Named turns come first, each shown by rows before and after it. Which turns, in which order, take the first row of each pair that follows to the second? Write the first one first, as in the answered first pair.
turn T:
[ 0.77 -0.51  2.71 -1.00  1.67 -0.87 -1.36  0.75  0.58 -0.96  0.66 -1.17
 -1.97  0.52 -0.30  0.24 -0.40  0.01  0.33  2.57  0.93  1.76 -0.24  2.01
  0.82  1.50 -0.54 -1.21  0.17  0.68] |-> [ 1.40  1.03 -0.74 -0.05  1.65 -0.89 -1.99 -0.58  0.06 -1.07  1.10 -0.17
 -2.17 -0.57 -0.59  0.41  1.06 -1.26 -0.05  1.12 -0.77 -0.22 -1.09 -0.72
  1.15  0.65 -0.87 -1.57 -0.07  3.31]
[ 0.74  2.18 -1.70  0.19  0.68 -0.83 -0.84 -2.58  0.06 -1.68 -0.56  1.31
 -2.26 -2.41  0.63 -0.76  2.59 -2.66  2.95 -0.88 -0.58 -0.51  0.02 -3.57
 -0.46  0.22 -1.30 -1.02  1.96  2.61] |-> [ 0.26  1.06 -2.57  1.50 -2.51  0.80 -0.04 -2.94 -1.29 -2.06 -1.42  1.93
  1.10 -1.20 -0.75 -1.48 -0.17 -1.72  0.94 -1.17 -1.44 -1.27 -0.36 -3.63
 -1.58 -0.41 -0.02  0.26  3.76 -2.41]
[ 0.13 -1.22  0.32 -2.43  3.11 -2.82  0.36  0.35 -0.56 -0.05 -0.73  1.82
 -1.15 -0.58  0.72  1.88  0.12 -1.15 -0.21  3.21  0.66  0.97  1.16  4.30
 -0.85 -0.17 -0.03 -0.91  0.82  1.41] |-> [ 0.61  0.01 -2.98 -1.26  2.56 -2.51 -0.12 -0.86 -0.93  0.08 -0.61  2.72
 -0.66 -1.44  0.35  1.92  1.27 -2.18 -0.62  1.70 -0.98 -0.92  0.09  1.75
 -0.78 -0.81 -0.37 -0.84  0.81  3.83]
turn Y:
[ 0.56 -0.50  1.85 -0.55  1.36 -0.12 -0.05  0.40  1.29  0.47 -0.34 -0.52
 -0.74 -0.73  0.87 -0.15  0.18  0.44  1.02  0.01  0.25  0.35  0.36  0.83
  0.70  0.50 -0.48  0.66 -0.58  0.63] |-> [ 1.13 -0.79  1.60 -0.64  1.80  0.15 -0.20  0.33  0.98 -0.09 -0.56 -0.46
 -0.69 -0.14  0.36 -0.01 -0.04  0.68  0.23  0.47  0.09 -0.05 -0.09  1.13
  0.59  0.77  0.02  0.66 -0.66  0.58]
[ 0.17  1.13 -1.45  1.91 -2.45  0.49  0.39 -0.54  0.48 -0.42  0.39  0.25
  0.55 -0.57 -0.43 -0.30 -0.63 -2.07  0.41 -0.88 -0.91 -0.97  0.39 -2.22
  0.11 -0.78  0.88  0.83  0.87 -0.05] |-> [ 0.49  0.91 -0.71  1.56 -2.08  0.53 -0.21 -0.63  0.43 -1.49 -0.28 -0.02
  0.23 -0.13 -0.97 -0.48 -1.71 -2.08  0.11 -0.08 -0.62 -0.79  0.39 -1.30
  0.33 -0.16  1.58 -0.15  1.42 -0.60]
[-1.21 -0.62 -1.28  0.21  1.37 -0.18  0.53 -0.13 -0.48  1.15  0.86  0.35
  0.96  2.46 -1.05  0.99  1.28  0.22 -1.12  0.50 -1.51 -2.07  0.16 -0.74
 -1.12 -0.67 -0.67  2.26  0.22 -1.94] |-> [-2.32  0.26 -0.63  0.56 -0.89 -0.87  0.91 -0.18  0.58  1.82  1.80  0.28
  0.47  0.63  0.20 -0.10  0.92 -0.62  1.77  0.77 -0.36 -0.47  1.84 -1.32
 -0.42 -1.16 -0.69  2.41  0.75 -1.36]
turn U:
[-1.61  0.32  0.44  1.32  0.00 -0.97 -1.13 -1.37  0.16 -0.48 -0.38 -1.89
 -0.45  0.44  2.37  0.83  0.71  0.52 -1.99 -1.60  2.12  0.69  0.25  2.44
 -1.75  0.28 -0.68 -0.38 -0.23  2.36] |-> [-1.16  0.53 -0.71  1.75 -0.12 -0.92 -1.45 -1.79 -0.29 -0.74  0.03 -1.67
 -0.59  0.56  1.73  0.88  0.64  0.19 -2.21 -1.74  1.66  0.11 -0.19  1.76
 -1.72  0.16 -0.39 -0.88  0.00  2.99]
[ 1.30  0.12 -2.98  2.12 -0.16  0.78 -2.70 -1.68 -0.73 -1.87 -1.48  0.66
 -0.28  1.80 -2.43  0.47 -0.57 -0.49 -1.42  0.80 -1.90 -2.12 -0.43 -0.55
  0.05  0.49  1.45 -1.12  0.34 -0.15] |-> [-0.30  0.28 -2.91  2.72 -3.29  1.12 -1.48 -1.31 -0.54 -0.74 -1.18  1.06
  0.72  0.33 -1.82 -0.78 -1.51 -0.49  0.40  0.32 -1.33 -1.56  0.56 -1.05
  0.39 -0.64  1.23  0.09  1.19 -1.37]
[-0.34 -0.47 -0.23 -0.34  0.92 -0.72  0.16  0.05 -0.08  1.19  0.26 -0.45
 -0.18 -0.49  0.96  0.10  1.51  0.63  0.42 -0.74 -0.10  0.01  0.52 -0.57
 -0.30 -0.64 -0.72  0.56 -0.43  0.86] |-> [ 0.26 -0.22 -0.23 -0.29  1.17 -1.15  0.07  0.22 -0.10  0.95  0.33 -0.33
 -0.14 -0.19  0.85  0.14  1.63  0.39  0.07 -0.47 -0.28 -0.01  0.28 -0.47
 -0.40 -0.57 -0.83  0.54 -0.64  0.95]
turn F:
[ 0.77 -0.63 -0.55 -0.36 -0.67  1.01  1.44  1.17 -0.03  0.65  0.64 -0.74
 -0.19 -0.87  0.62  0.13  1.29 -0.26  2.04  0.65 -1.14  1.91  0.16  0.39
  0.80 -0.11 -1.23  0.20 -0.33  1.18] |-> [ 0.41 -0.96 -0.55 -0.62 -0.77  1.40  1.75  1.47 -0.13  0.79  0.75 -0.63
  0.17 -0.37  0.51  0.10  1.41  0.07  1.58 -0.06 -1.28  2.05 -0.03  0.46
  0.51 -0.25 -1.16  0.71 -0.56  0.86]
[ 1.60  0.12  1.72 -0.80  2.59 -0.27  0.00 -0.19  0.63 -0.90 -0.52  0.12
  0.13  1.44 -0.61 -0.37 -0.78  0.81 -1.34  0.83 -0.78  0.22 -0.54  1.41
 -1.23  0.54  0.96 -1.40  0.45  0.62] |-> [ 0.97 -0.13  1.25 -0.45  0.48  0.86  0.74 -0.37  0.22 -0.38 -0.66  0.35
  2.36  1.69 -0.82 -0.72 -1.46  1.70 -1.74  0.08 -1.04 -0.37 -0.66  0.71
 -1.78  0.07  1.24 -0.20  1.00 -1.83]
[-1.21 -0.22  0.38 -0.32 -0.70  0.96  0.79  0.89  0.02  1.78  0.49  0.09
  0.63  0.67  0.03 -0.23  0.65  0.64  0.36 -0.17  0.85 -0.25  0.69  0.27
 -0.37 -0.21 -0.15  0.59  0.44 -0.92] |-> [-0.50  0.43  0.76 -0.09 -0.71  0.57  0.50  0.88  0.80  0.76  0.79  0.35
 -0.48 -0.33  0.00 -0.20  0.32 -0.39  1.72  0.70  1.38  0.58  1.21  0.36
  0.29  0.14  0.27 -0.48  0.78 -0.01]
[ 0.18  1.00  0.03  0.58 -0.87  0.10 -0.72 -0.70  1.12 -1.59  0.07  0.38
 -1.39 -0.98 -0.80 -1.53 -1.97 -1.35  1.34  1.20  0.12  0.04  0.90  0.00
  0.76 -0.12  1.72 -1.93  1.24  0.69] |-> [ 1.15 -0.34 -0.04 -1.31  3.34  0.36 -0.42  0.08 -0.22  0.07 -0.52 -0.21
 -1.34  1.30 -0.18  0.82  0.79  0.78 -1.63 -0.49 -0.71 -1.47 -1.24  0.31
 -0.55  0.37 -0.23 -0.85 -0.87  1.79]
Pairs:
(2 to 4 turns a pair)
[ 0.83  0.16  1.07 -1.46  3.04  0.41 -1.05 -0.16  0.85 -2.29 -0.12 -0.25
 -2.61  0.88 -0.90 -0.84 -2.43 -0.29 -1.39  2.64  1.12  0.91 -1.04  3.39
 -0.09  2.01  1.12 -0.87  1.07  0.73] |-> [ 1.55  1.40 -3.46  0.72  1.44  0.83 -1.06 -2.08 -0.72 -2.03  0.24  0.92
 -1.13  0.42 -2.17 -1.12 -1.88 -1.75 -2.17  0.89 -0.76 -1.74 -2.04 -0.03
 -0.07  1.13  1.23 -0.73  1.28  2.01] -> T then T
[-1.97  0.98  1.58  0.14 -2.04 -1.30 -0.14  0.30 -0.77  0.41 -0.06  0.38
  0.44 -0.79  1.76 -2.90 -1.46  0.82  1.99  0.76  1.69  2.32  3.65 -0.29
  0.22  0.28  0.44  0.63  2.36 -2.23] |-> [-0.44  2.06 -1.39 -0.59  2.95 -1.72 -1.04  0.27 -1.48  1.41  0.10  0.70
 -1.54 -0.66  2.21 -0.74  2.68  0.59  0.54 -1.35  0.08 -0.15  1.51 -2.02
  0.20  0.40 -1.82  0.54 -0.24  3.59] -> T then T then F
[-0.19 -0.75 -0.68  0.77 -2.49 -0.13  2.98 -1.15 -0.50  1.23  1.44  0.72
  1.03 -0.31  1.54 -2.42 -1.72  1.21  2.22 -0.73  0.93 -0.15  0.73 -0.73
 -0.43 -1.99  0.00  2.45 -0.49 -0.19] |-> [ 0.77 -1.81  2.42 -1.65  2.47 -0.61  2.12  0.40 -0.39  0.41  0.52 -0.17
 -0.67  1.77  1.40 -1.15 -1.40  2.35  0.33  0.83  1.86  0.67 -0.05  2.57
 -0.98  0.09 -0.01  1.51 -1.86 -0.10] -> T then U then Y
[-1.74 -1.40 -0.18 -1.16  0.97 -0.99  1.16  1.11 -0.43  1.37  1.67  0.36
  2.30 -0.24  1.18  2.06 -1.70  0.73 -2.54 -1.83  0.92  0.16 -1.15 -0.35
 -0.95 -0.18 -3.46  2.67 -1.93 -2.97] |-> [-1.63  0.92  0.58  0.08 -1.29 -2.07 -0.26  0.60  1.84 -0.72  2.88  0.46
 -0.16 -3.05  1.41  0.49 -2.92 -2.32  1.66  0.73  2.33  2.32  1.02 -0.70
  1.17 -0.02 -2.17 -0.10 -0.59 -0.69] -> F then T
[-1.11  0.59  2.25 -1.37  2.12 -1.31  0.15  1.20  1.17  0.48 -0.02 -0.56
 -2.27 -0.52  1.73  0.42  0.53  0.66  1.99  0.46  1.99  2.21  1.04  1.63
  0.06  0.32 -0.32 -0.25 -0.15  0.89] |-> [-1.25  0.83  1.36 -1.62  2.17 -1.14  0.67  1.49  1.35  1.69  0.19 -0.53
 -1.62 -0.70  1.94  0.36  1.89  1.00  1.98 -0.77  1.64  1.57  0.69  0.91
 -0.03 -0.26 -1.08  0.61 -0.77  1.60] -> Y then Y then Y
[ 1.32 -0.38 -2.45  1.32  0.33  2.17  1.11  0.42 -0.56 -2.65  0.50  0.49
  2.12  0.47 -2.24  1.12 -1.54  1.16 -3.76 -1.74 -1.94 -3.11 -2.30 -0.68
 -1.29  2.28  1.59  0.44  2.89 -1.61] |-> [-1.10 -1.39  3.08 -0.79 -0.15  1.41  1.77  2.82  1.36 -1.56  0.46 -1.21
  1.29 -0.54  0.12  0.95 -2.42  2.71 -0.64  0.20  1.78  1.25  0.20  3.01
 -1.11  2.69  0.90  1.00  3.10 -3.82] -> U then T
[ 1.14 -0.12 -1.18  2.38 -1.81  0.58  0.85 -1.14  1.98  1.30  0.59 -0.16
  2.55 -0.82 -0.83  1.24 -0.28 -0.23 -1.50 -0.92 -0.33  1.40  0.06 -2.14
  0.27 -0.15  0.49 -0.80  3.14 -1.70] |-> [ 1.36 -0.02  1.74  0.68  0.96 -0.43  0.57  0.39  3.53  1.64  0.90 -1.35
 -0.08 -1.24  0.92  1.79  1.06  0.26  0.14 -0.05  1.47  3.13  1.18 -0.18
  0.75  0.64 -0.58 -1.25  1.97  0.43] -> T then T
[-0.78 -0.91 -1.05 -0.93  3.71  0.47 -0.28  0.26 -2.27 -0.10  0.15 -0.40
 -1.36  1.35 -0.73  0.29  1.85  0.89 -3.10 -1.20 -1.83 -2.04 -1.60 -0.52
 -0.62  1.95 -1.00 -0.25 -1.32  1.03] |-> [-1.97 -0.18 -1.29  1.91 -2.72  1.07  0.02 -0.79 -1.47 -1.70  0.13  0.14
  0.75 -0.48 -1.97 -2.00 -2.49 -0.70 -0.46  0.18 -1.22 -0.98  0.27 -1.32
  0.28  0.92  1.44 -0.67  2.01 -2.69] -> T then F
